128 stands for zero in the data rows.
Some points:
111 173 126 145 116 151 136 102 148 156 44 122 99 158 110 133 128 105 155 155 202 143 174 109 94 142 138 215 98 112 108 153 135 169 74 115 158 113 177 41 136 137 129 180 123 116 174 55 170 134 176 136 195 88 93 77 148 102 53
163 232 46 158 101 142 165 173 125 106 130 158 87 135 184 118 95 146 185 182 103 114 166 142 117 112 128 105 116 143 123 96 124 94 158 149 175 159 137 125 165 135 114 99 165 173 127 160 139 192 154 207 162 52 151 122 156 100 188
121 101 75 105 180 203 140 147 93 119 208 33 162 135 125 158 122 240 103 123 164 207 101 140 89 200 63 163 108 102 127 116 126 145 96 143 150 136 121 118 149 74 132 0 65 114 131 103 156 26 184 116 201 122 121 109 132 154 156
118 190 116 122 154 67 109 166 93 142 109 66 168 89 86 137 116 126 57 137 112 102 148 157 112 147 159 142 121 178 115 180 189 119 173 109 74 79 77 156 136 83 94 95 110 124 172 143 107 215 38 185 180 111 162 106 102 135 131
81 143 98 161 82 173 135 126 80 159 129 144 136 37 59 86 125 76 119 113 107 102 100 91 158 227 106 173 218 90 170 164 148 152 146 57 155 107 131 181 133 162 105 142 174 106 73 135 176 100 177 66 80 101 216 113 115 100 60
138 163 226 111 26 154 163 165 209 94 66 116 160 165 176 112 124 152 104 149 148 187 133 121 136 143 127 102 88 134 209 137 114 60 112 108 123 117 81 43 139 151 133 143 156 102 124 117 72 146 103 88 97 141 170 137 99 143 153
158 157 161 39 125 77 102 139 136 128 152 192 106 87 129 138 110 82 119 124 129 99 63 149 185 143 128 26 103 124 85 48 133 163 96 119 122 99 145 52 101 112 139 109 140 112 169 105 159 111 136 82 135 153 94 75 81 195 153
203 59 140 170 135 142 96 69 172 42 137 175 119 130 197 99 155 165 135 215 129 96 69 73 126 111 101 94 186 93 176 146 81 68 117 121 66 83 125 102 129 132 95 155 101 158 108 138 84 129 144 113 94 110 159 103 149 155 195
154 152 112 116 17 96 128 164 104 54 193 157 144 155 72 143 144 157 70 109 130 183 114 155 151 108 133 140 119 122 139 33 44 216 103 199 72 154 129 134 116 85 146 159 173 159 77 112 167 164 136 138 107 40 182 156 146 137 126
148 192 159 149 206 168 140 121 160 181 130 124 107 141 151 175 99 190 146 111 116 51 84 100 163 184 119 154 69 136 134 58 118 174 91 72 110 152 163 93 172 80 66 167 68 101 145 104 211 97 146 153 80 112 116 144 104 93 29
148 80 150 77 202 148 161 181 103 166 156 66 155 71 127 152 152 175 97 78 146 128 150 121 196 204 103 156 147 112 103 229 170 51 99 134 255 146 206 92 70 16 171 145 106 73 134 128 94 151 127 217 148 97 95 193 170 89 116
124 48 100 149 114 173 173 169 124 95 177 135 128 172 116 115 90 155 159 118 164 108 181 129 212 56 140 130 141 115 110 105 137 75 39 147 145 81 67 99 142 146 133 169 198 153 72 132 141 145 131 105 153 57 118 121 156 139 133
158 148 56 108 172 141 93 94 118 98 170 85 111 162 81 60 145 139 169 84 125 102 41 255 109 118 132 134 211 125 102 166 43 137 187 107 158 103 70 87 110 121 145 115 53 125 124 180 108 171 89 148 69 96 81 174 62 203 205
123 79 165 112 97 171 125 201 118 151 140 110 125 108 139 193 59 155 196 111 148 108 176 83 157 45 151 140 171 104 142 83 84 156 192 114 213 111 193 93 166 201 84 192 146 65 98 152 152 134 54 169 165 181 165 123 130 115 231
160 129 126 179 131 109 120 222 137 77 105 65 83 90 181 143 200 105 108 130 121 105 113 180 153 83 188 158 53 74 145 97 63 85 133 158 33 86 126 162 114 84 128 44 166 161 71 139 47 99 155 103 138 167 179 184 125 37 146
130 156 124 128 143 131 145 144 182 143 159 140 134 112 171 69 129 124 147 109 179 119 62 134 97 134 85 89 213 157 119 120 170 197 184 88 148 122 141 155 51 232 146 168 113 188 79 190 138 93 110 136 117 46 137 99 133 113 49
76 101 80 151 149 66 92 123 144 154 152 126 116 145 125 132 41 94 8 179 89 136 159 165 28 120 125 163 164 148 138 64 80 90 86 166 134 143 108 146 137 121 120 139 128 121 210 204 98 164 79 105 101 93 106 184 171 129 112
178 95 155 191 159 106 104 151 143 172 181 101 118 210 163 144 59 69 155 123 124 150 126 127 86 80 180 75 130 160 217 169 148 154 85 186 134 75 170 144 155 82 116 160 90 143 123 144 102 179 163 113 213 253 122 161 131 98 153
93 166 125 85 96 147 96 129 118 86 124 71 135 130 145 122 137 118 155 136 148 166 217 76 184 108 116 122 178 164 145 58 136 121 182 119 106 114 133 180 152 127 137 232 84 175 138 160 110 37 214 107 127 78 119 125 131 102 164
80 129 178 129 136 134 140 108 109 145 84 131 133 123 137 162 201 59 107 124 94 116 67 95 101 176 95 108 113 155 68 88 170 140 26 86 144 67 151 158 106 149 170 177 112 103 146 57 145 126 115 134 184 116 85 173 172 169 244
131 51 129 147 161 99 174 159 138 150 101 46 101 175 207 81 116 150 234 86 127 245 119 75 74 154 168 120 96 76 215 64 211 114 194 117 161 115 158 135 124 46 147 121 154 145 111 89 157 161 101 166 118 134 108 159 158 154 150
140 120 81 155 110 119 145 207 96 117 205 156 149 161 205 131 91 129 152 123 147 92 111 193 182 141 143 181 124 145 137 130 133 117 206 145 67 129 95 143 205 197 126 149 121 130 140 107 70 155 182 114 64 161 108 176 139 118 120
99 165 110 100 131 82 146 53 133 149 200 108 212 114 80 137 128 56 92 63 146 134 155 90 131 120 176 116 142 134 169 129 148 120 169 88 100 148 166 121 159 149 125 53 192 96 109 153 148 130 153 134 95 75 120 158 154 121 166
102 64 165 162 62 162 59 126 154 61 69 157 98 100 200 127 86 132 131 141 126 37 102 136 107 145 132 118 75 137 179 194 101 141 159 175 100 108 159 140 144 72 184 129 246 189 85 137 102 149 149 137 164 94 135 137 114 177 106
147 149 132 83 200 92 154 133 125 96 114 243 98 103 131 92 209 136 149 109 108 102 205 25 53 154 106 146 135 96 90 93 161 142 102 184 122 133 91 123 171 133 130 122 149 102 149 127 106 110 110 136 151 209 76 136 92 98 147
167 106 174 206 81 141 109 94 109 203 222 164 137 88 107 106 137 118 146 76 72 73 207 97 141 69 118 60 100 168 71 118 78 90 218 166 61 147 131 93 138 132 125 145 187 197 158 89 116 148 142 78 183 64 180 140 122 106 144
39 75 68 119 130 149 130 126 225 160 147 124 142 147 91 136 152 151 149 123 80 102 101 219 89 126 120 158 65 71 136 200 219 191 176 123 149 158 132 175 56 197 97 152 72 124 130 181 78 138 123 79 88 137 140 62 108 59 145
90 129 36 117 152 32 59 145 150 109 116 113 146 88 113 96 167 143 113 123 129 141 111 119 137 131 122 118 159 188 141 128 96 65 4 65 118 209 118 95 146 173 6 163 163 175 89 111 111 81 96 133 155 237 174 178 86 122 94
156 95 54 121 26 124 160 85 118 108 81 184 124 119 173 167 93 145 71 122 87 163 157 73 189 90 146 136 159 112 153 172 90 129 158 173 132 105 103 139 112 191 142 187 115 140 181 143 169 114 160 177 95 115 178 141 115 101 144
84 177 164 194 123 89 137 100 86 184 231 76 151 45 77 183 93 169 145 168 167 194 56 142 140 99 149 164 118 141 135 241 144 111 139 145 143 134 104 197 124 97 144 222 134 121 130 163 92 108 94 136 124 161 78 143 148 182 100
106 142 110 150 106 209 98 119 89 109 121 63 77 65 71 96 208 70 119 166 124 173 156 114 174 145 143 145 30 175 188 156 52 146 151 149 66 130 118 142 125 154 77 83 84 156 176 185 98 106 46 127 104 131 92 131 144 196 108
155 141 127 145 186 119 157 139 90 62 96 183 186 133 111 88 118 52 86 157 76 89 129 91 132 119 99 40 121 124 130 103 102 190 111 129 175 206 55 83 128 103 231 132 70 226 74 50 113 89 116 101 114 222 119 51 147 89 106
160 182 153 122 136 108 108 167 155 119 117 134 133 125 102 111 169 188 194 131 74 110 146 141 147 185 159 81 151 75 96 96 71 81 61 134 106 152 145 163 166 172 203 39 82 35 144 72 156 178 126 129 209 183 73 142 150 144 14
87 166 107 116 72 127 99 97 48 168 52 211 93 209 114 122 52 137 134 112 87 142 101 74 142 66 208 158 79 96 92 169 168 146 147 129 65 167 131 105 174 138 103 90 74 155 66 192 51 160 107 88 156 29 152 118 176 187 98
98 180 126 108 243 123 165 61 98 164 106 116 116 163 102 95 154 122 117 165 137 86 60 91 114 124 106 46 143 98 145 106 108 140 95 153 162 98 149 124 91 142 132 118 192 99 150 95 125 97 140 94 111 88 92 98 59 48 112
78 145 160 86 47 72 51 77 57 125 163 15 122 182 150 129 108 75 153 105 180 92 170 166 68 128 145 126 141 120 91 214 175 155 73 140 151 80 58 66 75 61 255 95 144 42 119 45 205 107 74 189 36 115 168 31 181 166 220
184 75 102 132 118 112 102 98 110 99 165 136 160 221 128 131 130 163 131 129 78 188 148 105 149 97 130 155 106 147 88 108 114 83 154 101 163 109 123 95 107 124 187 126 213 137 134 229 175 137 124 131 69 215 111 126 135 68 143
175 91 155 56 156 121 159 34 182 193 107 137 135 96 93 113 74 114 165 119 155 156 188 136 166 171 113 219 91 148 61 91 119 131 130 112 111 133 182 216 151 125 151 119 116 95 70 89 105 135 115 150 108 142 125 89 72 118 108
131 165 128 161 70 95 110 122 116 148 99 20 126 113 118 127 126 102 78 122 130 94 80 187 126 113 175 183 138 122 94 133 116 139 161 176 160 182 94 157 190 119 105 162 124 79 148 147 103 18 109 84 99 86 141 103 149 152 53
138 81 151 104 178 142 105 71 161 178 137 127 110 100 77 168 130 164 121 147 98 169 143 221 110 77 115 199 143 162 202 146 115 199 221 97 77 140 52 100 68 158 129 90 116 44 89 174 142 105 156 150 136 135 164 131 181 93 56
128 90 126 111 206 166 157 146 88 195 113 116 152 156 129 71 137 108 41 152 79 142 166 105 84 113 147 197 188 96 154 159 195 104 111 120 146 161 173 165 116 193 123 133 168 195 175 144 145 124 191 196 163 145 156 193 38 193 84
123 143 90 156 210 113 106 126 99 165 0 213 149 44 114 157 124 185 168 95 207 104 132 116 96 130 122 65 131 172 121 93 124 88 134 155 125 147 153 141 51 128 124 98 131 169 147 106 162 139 159 87 57 143 143 66 136 129 143
88 161 179 126 121 173 170 138 174 110 112 153 96 154 128 150 159 114 97 117 136 171 53 63 170 178 108 150 139 153 66 137 119 147 76 114 151 144 103 140 110 94 133 81 170 113 240 103 99 158 155 185 131 171 116 71 136 160 174
68 120 124 90 124 170 115 101 171 105 146 66 120 76 115 167 123 105 69 160 115 122 151 149 98 86 84 102 149 76 98 63 204 139 164 114 89 121 103 90 114 209 93 149 67 122 68 162 117 178 76 130 97 186 148 134 138 140 54
119 119 192 84 138 124 121 114 154 141 131 187 99 123 145 127 229 147 113 131 162 135 145 133 134 172 165 77 158 145 108 160 153 123 104 137 181 135 97 135 157 60 57 75 93 177 150 104 234 161 104 49 151 177 101 103 146 120 148
136 111 166 130 151 106 190 148 120 45 89 208 80 132 127 133 174 129 177 114 131 132 88 125 97 117 94 184 111 164 104 139 178 102 151 146 171 165 194 133 144 157 161 65 62 72 134 84 155 138 157 105 153 131 79 147 99 108 72
172 64 166 168 61 120 190 132 115 147 64 156 192 161 189 146 155 104 192 134 130 136 158 187 131 93 80 93 109 130 130 157 128 88 83 95 105 96 185 116 134 46 76 172 125 126 137 171 72 142 85 117 161 164 140 163 116 163 157
175 147 150 114 102 158 107 126 169 66 95 209 111 197 75 164 69 106 113 145 176 99 164 151 108 158 57 16 96 122 72 138 112 154 111 67 110 145 119 249 83 142 69 90 112 111 143 37 161 63 163 117 103 77 54 135 90 121 181
There is one direction along which these points spread out most. Take the direction at right angles to it along which they spread out most. Go by this last direction. How far along it is each point below, from 0 to 99? The average is 50, and the first point in the table lies past the average. One standard deviation of the points above along it is 16.
123 143 90 156 210 113 106 126 99 165 0 213 149 44 114 157 124 185 168 95 207 104 132 116 96 130 122 65 131 172 121 93 124 88 134 155 125 147 153 141 51 128 124 98 131 169 147 106 162 139 159 87 57 143 143 66 136 129 143 >> 43
106 142 110 150 106 209 98 119 89 109 121 63 77 65 71 96 208 70 119 166 124 173 156 114 174 145 143 145 30 175 188 156 52 146 151 149 66 130 118 142 125 154 77 83 84 156 176 185 98 106 46 127 104 131 92 131 144 196 108 >> 59
138 163 226 111 26 154 163 165 209 94 66 116 160 165 176 112 124 152 104 149 148 187 133 121 136 143 127 102 88 134 209 137 114 60 112 108 123 117 81 43 139 151 133 143 156 102 124 117 72 146 103 88 97 141 170 137 99 143 153 >> 29
175 91 155 56 156 121 159 34 182 193 107 137 135 96 93 113 74 114 165 119 155 156 188 136 166 171 113 219 91 148 61 91 119 131 130 112 111 133 182 216 151 125 151 119 116 95 70 89 105 135 115 150 108 142 125 89 72 118 108 >> 62
203 59 140 170 135 142 96 69 172 42 137 175 119 130 197 99 155 165 135 215 129 96 69 73 126 111 101 94 186 93 176 146 81 68 117 121 66 83 125 102 129 132 95 155 101 158 108 138 84 129 144 113 94 110 159 103 149 155 195 >> 22
88 161 179 126 121 173 170 138 174 110 112 153 96 154 128 150 159 114 97 117 136 171 53 63 170 178 108 150 139 153 66 137 119 147 76 114 151 144 103 140 110 94 133 81 170 113 240 103 99 158 155 185 131 171 116 71 136 160 174 >> 48
172 64 166 168 61 120 190 132 115 147 64 156 192 161 189 146 155 104 192 134 130 136 158 187 131 93 80 93 109 130 130 157 128 88 83 95 105 96 185 116 134 46 76 172 125 126 137 171 72 142 85 117 161 164 140 163 116 163 157 >> 27
39 75 68 119 130 149 130 126 225 160 147 124 142 147 91 136 152 151 149 123 80 102 101 219 89 126 120 158 65 71 136 200 219 191 176 123 149 158 132 175 56 197 97 152 72 124 130 181 78 138 123 79 88 137 140 62 108 59 145 >> 77
158 157 161 39 125 77 102 139 136 128 152 192 106 87 129 138 110 82 119 124 129 99 63 149 185 143 128 26 103 124 85 48 133 163 96 119 122 99 145 52 101 112 139 109 140 112 169 105 159 111 136 82 135 153 94 75 81 195 153 >> 38
158 148 56 108 172 141 93 94 118 98 170 85 111 162 81 60 145 139 169 84 125 102 41 255 109 118 132 134 211 125 102 166 43 137 187 107 158 103 70 87 110 121 145 115 53 125 124 180 108 171 89 148 69 96 81 174 62 203 205 >> 68
163 232 46 158 101 142 165 173 125 106 130 158 87 135 184 118 95 146 185 182 103 114 166 142 117 112 128 105 116 143 123 96 124 94 158 149 175 159 137 125 165 135 114 99 165 173 127 160 139 192 154 207 162 52 151 122 156 100 188 >> 31
155 141 127 145 186 119 157 139 90 62 96 183 186 133 111 88 118 52 86 157 76 89 129 91 132 119 99 40 121 124 130 103 102 190 111 129 175 206 55 83 128 103 231 132 70 226 74 50 113 89 116 101 114 222 119 51 147 89 106 >> 34
98 180 126 108 243 123 165 61 98 164 106 116 116 163 102 95 154 122 117 165 137 86 60 91 114 124 106 46 143 98 145 106 108 140 95 153 162 98 149 124 91 142 132 118 192 99 150 95 125 97 140 94 111 88 92 98 59 48 112 >> 55
87 166 107 116 72 127 99 97 48 168 52 211 93 209 114 122 52 137 134 112 87 142 101 74 142 66 208 158 79 96 92 169 168 146 147 129 65 167 131 105 174 138 103 90 74 155 66 192 51 160 107 88 156 29 152 118 176 187 98 >> 46
111 173 126 145 116 151 136 102 148 156 44 122 99 158 110 133 128 105 155 155 202 143 174 109 94 142 138 215 98 112 108 153 135 169 74 115 158 113 177 41 136 137 129 180 123 116 174 55 170 134 176 136 195 88 93 77 148 102 53 >> 57
